In the data rows, zero lies at 4.5, halfway between 4 and 5.
Here are some points:
[7 5 4 6 4 5 6 5]
[7 4 5 6 4 5 5 6]
[6 4 5 7 4 4 5 7]
[5 4 6 7 3 4 5 6]
[5 4 6 7 3 4 5 7]
[4 4 5 6 4 4 5 7]
[4 4 6 6 4 4 5 7]
[4 4 6 6 3 3 5 7]
[4 4 5 6 4 4 5 7]
[3 4 6 6 4 4 5 7]
[4 3 5 6 6 4 6 7]
[5 3 5 5 6 4 5 6]
[6 3 5 5 6 3 6 6]
[6 3 5 5 6 2 7 5]
[6 2 5 5 6 3 7 6]
[6 2 5 4 7 2 7 5]
[6 2 5 4 6 2 7 6]
[6 2 5 4 7 2 7 5]
[6 2 4 4 7 2 7 6]
[6 2 4 3 6 2 7 6]
[7 2 5 3 7 2 7 5]
[7 2 5 3 6 1 8 5]
[7 2 5 3 6 1 7 6]
[6 1 5 3 6 1 7 5]
[7 2 5 3 7 1 8 6]
[6 2 4 3 7 1 8 5]
[6 1 5 3 7 1 7 5]
[6 1 5 3 7 1 8 5]
[7 1 5 2 7 0 8 5]
[6 2 5 3 6 1 8 5]
Here are 12 more points, each followed by its number:
[6 2 5 3 7 0 7 5] 0
[6 1 5 2 7 1 7 5] 1
[7 2 4 3 7 1 8 5] 2
[7 2 5 3 6 1 8 5] 3
[6 1 4 3 6 1 7 5] 4
[6 2 5 3 6 0 8 5] 5
[6 1 5 3 7 1 8 5] 6
[7 3 6 3 6 1 7 6] 7
[6 3 6 4 5 1 6 6] 8
[5 3 5 4 4 2 5 7] 9
[6 4 5 5 4 3 6 7] 10
[5 4 6 6 4 3 6 6] 11
Which three of these numbered points are nearest to each point below by angle, seen from the average point of the first points? Their numbers follow each, nearest first.
[5 3 5 5 8 3 6 8] > 0 9 1
[3 4 6 7 4 4 5 7] > 11 10 9
[5 6 4 1 3 5 4 1] > 9 11 10
[4 4 6 7 4 3 5 7] > 11 10 9
[4 5 6 7 4 4 5 7] > 11 10 9
[6 5 5 3 7 4 5 4] > 7 1 2
[4 3 6 7 4 4 5 7] > 11 10 9
[3 4 6 7 5 4 4 7] > 11 10 9
[7 4 4 5 7 3 6 4] > 2 0 3
[6 2 5 4 7 2 7 6] > 6 1 2
[7 6 5 2 6 5 5 3] > 7 10 2
[5 6 4 3 5 6 5 6] > 10 11 9
[3 4 6 7 5 5 4 7] > 11 10 9
[4 4 7 6 3 5 5 7] > 11 10 9
[6 6 3 3 4 6 3 4] > 10 9 11
[5 4 5 6 7 4 5 5] > 11 10 9
[6 5 4 2 7 5 5 3] > 1 2 0
[6 6 4 3 5 4 5 3] > 10 11 9
[3 4 5 7 5 4 5 7] > 11 10 9
[3 4 5 7 4 4 5 7] > 11 10 9
[5 6 5 2 6 4 6 2] > 1 2 0
Here are 12 other points, each followed by its number:
[5 3 5 6 4 3 6 7] 0
[4 4 6 6 4 4 6 7] 1
[5 4 6 6 4 4 5 7] 2
[4 4 6 6 4 4 5 6] 3
[5 4 7 7 4 4 5 6] 4
[3 4 6 6 3 4 6 7] 5
[4 4 6 6 3 4 5 6] 6
[4 4 6 6 3 4 6 7] 7
[4 4 5 6 3 4 5 7] 8
[3 4 6 6 3 5 6 6] 9
[4 4 5 6 4 5 5 7] 10
[4 4 6 6 3 4 5 7] 11
Which three of these numbered points are nearest to each point below by angle, seen from the average point of the first points? Their numbers follow each, nearest first.
[3 4 5 7 5 5 4 8] > 10 2 8
[2 6 3 5 0 7 1 2] > 6 3 8
[4 4 6 7 4 4 5 8] > 2 1 11
[4 4 5 7 5 5 5 7] > 10 2 1
[5 6 4 3 3 5 4 1] > 6 3 9
[4 4 5 6 4 5 4 8] > 10 8 2
[7 3 5 5 7 2 7 4] > 4 3 6
[1 6 3 5 1 7 1 3] > 6 3 10
[5 2 5 4 7 2 7 6] > 5 1 9
[6 6 5 2 3 5 5 2] > 6 9 3
[5 6 5 3 6 5 4 3] > 3 10 6
[5 6 4 2 3 6 5 1] > 9 6 3
[3 4 5 6 4 5 5 7] > 10 8 1
[3 4 5 7 4 5 5 7] > 10 8 1
[3 4 6 7 5 4 5 8] > 1 10 2
[5 3 4 5 8 4 6 6] > 10 3 1
[5 6 3 5 5 6 3 5] > 10 3 8
[3 4 4 6 8 4 5 8] > 10 1 3
[6 5 5 3 6 5 5 3] > 3 10 9
[5 6 4 2 3 6 5 1] > 9 6 3
[5 4 5 5 6 4 6 6] > 10 3 1
